In the data rows, the value 128 means zero.
Some points, each followed by its number:
tensor([188, 173, 106, 174, 114, 149, 79, 116, 85, 158, 115, 81, 117,
        164, 104, 54, 81, 166, 112, 140, 116, 73, 142, 100, 64, 132,
        121, 120, 139, 105]) 0
tensor([88, 144, 190, 61, 129, 114, 139, 149, 126, 155, 115, 186, 136,
        126, 141, 130, 123, 135, 60, 133, 137, 106, 151, 138, 106, 180,
        163, 170, 160, 112]) 1
tensor([99, 173, 133, 165, 98, 107, 117, 130, 123, 119, 110, 139, 133,
        139, 123, 139, 147, 111, 186, 118, 173, 151, 149, 83, 157, 104,
        139, 166, 106, 151]) 2
tensor([59, 145, 157, 39, 24, 105, 173, 118, 174, 170, 11, 155, 109,
        155, 109, 104, 124, 101, 135, 131, 97, 109, 219, 101, 210, 250,
        150, 143, 179, 73]) 3
tensor([131, 112, 131, 68, 103, 141, 141, 101, 142, 134, 69, 105, 96,
        188, 140, 122, 79, 183, 214, 186, 159, 127, 160, 150, 113, 154,
        122, 219, 110, 146]) 4
tensor([156, 124, 118, 148, 174, 162, 251, 190, 111, 130, 195, 158, 131,
        153, 144, 159, 155, 149, 103, 168, 45, 137, 162, 135, 82, 183,
        167, 76, 235, 134]) 5
tensor([162, 122, 81, 129, 167, 141, 156, 130, 79, 131, 141, 113, 161,
        112, 68, 143, 136, 111, 119, 89, 143, 143, 105, 156, 79, 97,
        101, 110, 90, 98]) 6
tensor([141, 125, 113, 165, 110, 141, 121, 132, 113, 124, 135, 120, 111,
        142, 139, 120, 80, 127, 116, 103, 77, 115, 141, 132, 112, 166,
        120, 104, 160, 101]) 7
tensor([34, 45, 109, 121, 173, 152, 98, 51, 24, 171, 181, 196, 149,
        194, 224, 168, 110, 140, 89, 132, 109, 72, 128, 132, 173, 103,
        107, 103, 147, 121]) 8
tensor([53, 58, 128, 113, 144, 147, 117, 83, 35, 164, 158, 169, 133,
        191, 215, 160, 128, 151, 114, 127, 82, 93, 128, 113, 163, 117,
        105, 100, 134, 129]) 9
tensor([35, 202, 120, 11, 66, 96, 83, 137, 77, 101, 219, 159, 191,
        137, 187, 100, 185, 184, 70, 149, 234, 7, 133, 68, 218, 91,
        116, 100, 189, 154]) 10
tensor([90, 165, 142, 117, 54, 69, 113, 122, 181, 95, 130, 110, 133,
        98, 136, 130, 66, 116, 253, 143, 158, 189, 134, 122, 144, 115,
        122, 138, 112, 135]) 11
tensor([89, 83, 184, 78, 220, 128, 255, 160, 208, 145, 62, 142, 194,
        82, 76, 193, 189, 56, 154, 211, 136, 162, 199, 166, 70, 68,
        176, 181, 162, 124]) 12
tensor([126, 235, 210, 108, 66, 109, 117, 115, 137, 148, 137, 95, 64,
        183, 108, 78, 139, 163, 167, 127, 47, 126, 112, 137, 243, 214,
        101, 38, 147, 123]) 13
tensor([49, 52, 107, 116, 137, 148, 84, 51, 1, 162, 156, 183, 139,
        199, 218, 166, 94, 155, 112, 148, 96, 68, 124, 118, 154, 144,
        120, 84, 113, 123]) 14
tensor([167, 104, 104, 200, 93, 150, 118, 163, 103, 126, 176, 125, 111,
        158, 146, 119, 59, 113, 110, 65, 55, 114, 133, 130, 101, 198,
        120, 54, 180, 77]) 15
tensor([79, 141, 131, 78, 36, 24, 124, 41, 14, 206, 135, 83, 64,
        183, 129, 68, 0, 178, 58, 195, 133, 150, 154, 109, 111, 178,
        161, 179, 63, 58]) 16
tensor([167, 111, 142, 170, 213, 155, 125, 87, 146, 182, 116, 91, 108,
        111, 147, 112, 159, 115, 123, 119, 77, 145, 139, 147, 129, 108,
        117, 115, 96, 150]) 17
tensor([190, 116, 160, 129, 126, 122, 177, 144, 174, 120, 110, 75, 99,
        80, 88, 116, 181, 118, 98, 144, 152, 145, 108, 202, 131, 45,
        146, 121, 64, 140]) 18
tensor([161, 85, 34, 106, 104, 151, 55, 180, 168, 98, 132, 150, 156,
        61, 78, 166, 166, 126, 171, 196, 110, 97, 134, 95, 101, 71,
        140, 110, 122, 120]) 19
tensor([91, 162, 128, 169, 108, 138, 162, 130, 88, 83, 134, 118, 150,
        152, 94, 136, 122, 149, 120, 200, 112, 79, 108, 90, 90, 143,
        160, 79, 132, 122]) 20
tensor([83, 181, 122, 181, 123, 138, 146, 127, 74, 76, 131, 107, 161,
        189, 79, 105, 122, 141, 100, 217, 72, 67, 108, 82, 80, 140,
        166, 55, 135, 110]) 21
tensor([67, 133, 202, 62, 123, 103, 153, 131, 136, 158, 133, 202, 147,
        154, 143, 125, 133, 131, 62, 150, 141, 124, 139, 164, 104, 184,
        170, 176, 159, 134]) 22
tensor([86, 103, 130, 109, 129, 147, 85, 139, 164, 110, 174, 174, 127,
        162, 198, 166, 58, 171, 211, 88, 179, 182, 94, 147, 150, 170,
        131, 180, 152, 177]) 23
tensor([208, 153, 98, 210, 144, 107, 87, 87, 130, 210, 86, 39, 121,
        103, 150, 104, 129, 122, 113, 134, 163, 126, 165, 128, 150, 14,
        115, 175, 39, 161]) 24
tensor([182, 120, 101, 154, 253, 148, 102, 74, 135, 198, 92, 98, 117,
        107, 140, 126, 148, 111, 128, 122, 81, 184, 124, 133, 115, 107,
        113, 124, 94, 159]) 25
tensor([142, 77, 79, 144, 181, 87, 106, 110, 193, 147, 126, 108, 133,
        94, 128, 169, 183, 71, 152, 91, 119, 180, 134, 117, 152, 92,
        68, 164, 135, 132]) 26
tensor([134, 74, 88, 146, 159, 164, 122, 155, 135, 123, 122, 136, 141,
        86, 137, 172, 113, 133, 135, 127, 106, 153, 104, 85, 125, 102,
        165, 106, 122, 118]) 27
tensor([102, 130, 139, 95, 95, 126, 135, 119, 158, 127, 96, 118, 126,
        141, 128, 135, 114, 172, 164, 150, 144, 123, 106, 149, 134, 138,
        114, 131, 177, 111]) 28
tensor([84, 171, 157, 85, 79, 87, 170, 136, 149, 156, 83, 158, 110,
        105, 130, 104, 119, 107, 122, 136, 99, 118, 195, 120, 181, 225,
        132, 136, 162, 86]) 29
New points follow, each followed by the numbers of its three nearest points above by angle, nearest first.
tensor([138, 110, 182, 95, 90, 181, 185, 102, 179, 83, 130, 162, 11,
        33, 255, 95, 102, 130, 146, 90, 139, 168, 129, 155, 105, 149,
        234, 111, 139, 143]) 23 1 11
tensor([176, 141, 32, 162, 97, 104, 105, 206, 97, 134, 107, 176, 158,
        107, 75, 143, 130, 152, 96, 129, 147, 127, 170, 79, 154, 186,
        117, 203, 164, 136]) 19 2 29
tensor([166, 163, 150, 116, 71, 77, 140, 130, 68, 160, 139, 128, 98,
        163, 130, 124, 101, 180, 102, 163, 125, 130, 144, 167, 178, 130,
        123, 128, 84, 124]) 16 13 4
tensor([176, 114, 78, 124, 161, 130, 165, 137, 77, 142, 136, 122, 164,
        109, 54, 146, 118, 96, 113, 97, 143, 164, 108, 150, 77, 86,
        96, 123, 95, 89]) 6 18 25
tensor([115, 90, 137, 116, 157, 129, 119, 131, 191, 139, 146, 99, 119,
        118, 106, 108, 127, 71, 119, 127, 136, 151, 114, 148, 96, 113,
        188, 126, 81, 141]) 18 12 17
tensor([96, 112, 124, 86, 89, 153, 53, 141, 164, 129, 181, 178, 153,
        186, 207, 162, 27, 179, 203, 62, 195, 207, 90, 114, 171, 157,
        126, 178, 146, 199]) 23 11 4
tensor([69, 178, 148, 178, 77, 100, 108, 119, 121, 138, 93, 153, 145,
        136, 136, 142, 137, 106, 195, 124, 189, 147, 167, 62, 176, 117,
        130, 176, 116, 145]) 2 11 3
tensor([65, 192, 130, 162, 69, 88, 109, 134, 130, 117, 64, 155, 150,
        151, 133, 157, 161, 106, 239, 101, 195, 152, 179, 55, 178, 103,
        106, 186, 117, 151]) 2 11 3
tensor([102, 119, 140, 70, 86, 129, 123, 121, 171, 138, 87, 122, 140,
        161, 129, 134, 106, 195, 171, 156, 163, 120, 98, 141, 143, 125,
        111, 139, 189, 106]) 28 4 3
tensor([61, 197, 158, 117, 19, 38, 107, 129, 218, 83, 112, 115, 127,
        101, 148, 132, 62, 108, 255, 131, 173, 172, 150, 112, 133, 135,
        157, 151, 106, 114]) 11 2 28
tensor([89, 118, 154, 55, 82, 141, 121, 134, 170, 111, 66, 137, 155,
        157, 116, 152, 116, 184, 159, 166, 160, 111, 95, 144, 147, 132,
        109, 159, 205, 91]) 28 4 3
tensor([164, 124, 85, 132, 172, 120, 150, 149, 86, 140, 138, 118, 153,
        108, 77, 144, 141, 133, 109, 107, 130, 161, 109, 150, 101, 100,
        102, 108, 103, 108]) 6 25 18
tensor([90, 122, 99, 99, 114, 145, 60, 146, 164, 114, 198, 191, 129,
        180, 215, 174, 21, 172, 214, 59, 201, 190, 110, 146, 155, 162,
        107, 180, 140, 207]) 23 11 4
tensor([150, 148, 105, 147, 120, 133, 106, 125, 108, 138, 123, 105, 126,
        150, 111, 104, 117, 151, 114, 140, 126, 99, 126, 113, 106, 130,
        129, 124, 145, 121]) 0 21 20
tensor([166, 126, 81, 127, 163, 132, 154, 138, 64, 131, 131, 103, 151,
        98, 67, 141, 125, 107, 107, 103, 132, 159, 108, 152, 85, 92,
        102, 105, 91, 103]) 6 18 25
tensor([176, 156, 104, 165, 126, 151, 99, 122, 96, 146, 125, 99, 116,
        154, 91, 77, 103, 164, 119, 138, 138, 73, 134, 90, 77, 123,
        122, 128, 163, 96]) 0 21 7
tensor([183, 143, 101, 156, 117, 135, 90, 128, 103, 145, 126, 95, 118,
        158, 104, 77, 86, 169, 110, 141, 133, 74, 133, 108, 75, 134,
        126, 134, 174, 105]) 0 7 15
tensor([90, 177, 150, 107, 59, 83, 108, 117, 156, 91, 116, 139, 127,
        113, 129, 123, 100, 114, 218, 133, 149, 161, 142, 113, 136, 130,
        127, 138, 127, 136]) 11 2 28
tensor([193, 171, 76, 182, 113, 121, 75, 146, 88, 148, 102, 98, 130,
        155, 85, 49, 84, 193, 100, 162, 154, 50, 135, 97, 57, 101,
        150, 144, 192, 91]) 0 21 20
tensor([74, 196, 134, 184, 84, 91, 110, 127, 133, 132, 75, 162, 126,
        122, 128, 135, 155, 114, 228, 114, 214, 151, 176, 44, 191, 99,
        132, 186, 108, 164]) 2 11 24
tensor([149, 128, 118, 133, 84, 121, 93, 172, 166, 81, 152, 146, 119,
        101, 120, 137, 218, 77, 103, 136, 159, 96, 127, 190, 150, 70,
        139, 132, 68, 187]) 18 19 24
tensor([160, 151, 108, 146, 117, 128, 111, 123, 110, 147, 118, 108, 136,
        145, 107, 98, 115, 151, 124, 141, 130, 102, 137, 110, 100, 124,
        126, 131, 145, 120]) 0 21 24
tensor([158, 109, 104, 129, 88, 134, 105, 180, 182, 90, 163, 144, 124,
        110, 111, 138, 207, 76, 106, 129, 167, 80, 133, 195, 157, 65,
        135, 133, 65, 178]) 18 19 24
tensor([239, 110, 90, 158, 96, 132, 187, 204, 168, 97, 103, 113, 110,
        123, 134, 162, 135, 206, 60, 183, 56, 124, 78, 161, 51, 202,
        135, 151, 255, 122]) 5 7 15
tensor([108, 133, 142, 99, 94, 129, 128, 128, 151, 132, 93, 125, 134,
        150, 122, 126, 123, 170, 154, 146, 150, 106, 102, 147, 142, 140,
        120, 137, 163, 112]) 28 4 3
tensor([162, 69, 136, 111, 171, 133, 121, 153, 168, 118, 119, 104, 125,
        32, 97, 122, 90, 106, 108, 87, 145, 145, 94, 172, 126, 100,
        159, 130, 65, 110]) 18 27 6
tensor([188, 189, 70, 165, 101, 141, 93, 122, 77, 163, 113, 94, 108,
        202, 107, 85, 111, 196, 106, 141, 151, 72, 131, 85, 43, 129,
        114, 133, 168, 111]) 0 21 7
tensor([84, 176, 140, 173, 82, 112, 113, 120, 137, 125, 91, 147, 130,
        137, 124, 139, 150, 108, 200, 128, 183, 162, 157, 59, 172, 113,
        132, 181, 121, 157]) 2 11 23
tensor([175, 105, 179, 210, 142, 130, 175, 107, 203, 127, 69, 88, 96,
        90, 187, 115, 244, 19, 84, 128, 48, 136, 161, 156, 37, 81,
        103, 58, 156, 136]) 17 18 25
tensor([120, 95, 147, 38, 96, 150, 151, 82, 156, 114, 20, 106, 86,
        218, 161, 138, 48, 222, 250, 177, 191, 143, 178, 172, 119, 169,
        134, 226, 95, 173]) 4 28 23
tensor([118, 172, 236, 66, 73, 40, 75, 60, 124, 223, 124, 136, 73,
        187, 183, 127, 12, 215, 93, 146, 53, 210, 50, 153, 89, 219,
        156, 177, 201, 107]) 16 22 1
tensor([140, 92, 98, 177, 138, 119, 41, 129, 139, 85, 130, 104, 159,
        111, 109, 81, 151, 73, 78, 20, 185, 79, 71, 162, 41, 74,
        93, 112, 72, 134]) 6 24 18
tensor([109, 121, 131, 87, 109, 131, 76, 144, 153, 118, 175, 171, 121,
        147, 183, 146, 49, 155, 167, 92, 169, 169, 94, 141, 160, 147,
        121, 187, 155, 170]) 23 11 4
tensor([92, 149, 170, 114, 135, 87, 106, 52, 55, 173, 56, 132, 126,
        172, 143, 113, 116, 189, 87, 206, 134, 124, 136, 93, 126, 158,
        153, 162, 85, 131]) 16 14 4
tensor([65, 220, 158, 100, 0, 44, 105, 119, 227, 66, 129, 145, 118,
        108, 125, 115, 34, 91, 255, 138, 192, 193, 148, 130, 125, 129,
        135, 154, 111, 127]) 11 2 23
tensor([124, 159, 167, 128, 74, 99, 167, 80, 152, 87, 121, 108, 104,
        66, 174, 101, 112, 134, 184, 131, 142, 121, 166, 117, 122, 109,
        137, 111, 96, 131]) 11 2 29
tensor([172, 99, 120, 117, 66, 137, 89, 189, 194, 77, 155, 140, 124,
        116, 112, 138, 233, 68, 91, 128, 180, 83, 124, 222, 157, 54,
        120, 139, 51, 193]) 18 19 24
tensor([117, 111, 135, 136, 201, 131, 130, 176, 192, 167, 150, 69, 177,
        116, 64, 97, 150, 122, 138, 182, 192, 154, 106, 143, 98, 21,
        234, 105, 31, 160]) 18 12 24
tensor([139, 136, 89, 143, 144, 140, 95, 140, 154, 126, 137, 109, 187,
        169, 117, 123, 80, 170, 171, 162, 138, 89, 130, 136, 91, 131,
        119, 116, 156, 133]) 0 21 28
tensor([156, 146, 113, 146, 124, 135, 108, 128, 113, 137, 121, 106, 118,
        145, 113, 104, 120, 153, 127, 129, 131, 106, 131, 108, 96, 129,
        128, 132, 140, 128]) 0 21 7
tensor([104, 78, 121, 83, 151, 107, 141, 172, 229, 151, 255, 128, 147,
        140, 95, 54, 195, 0, 136, 95, 192, 111, 169, 255, 148, 0,
        189, 0, 35, 169]) 18 12 6
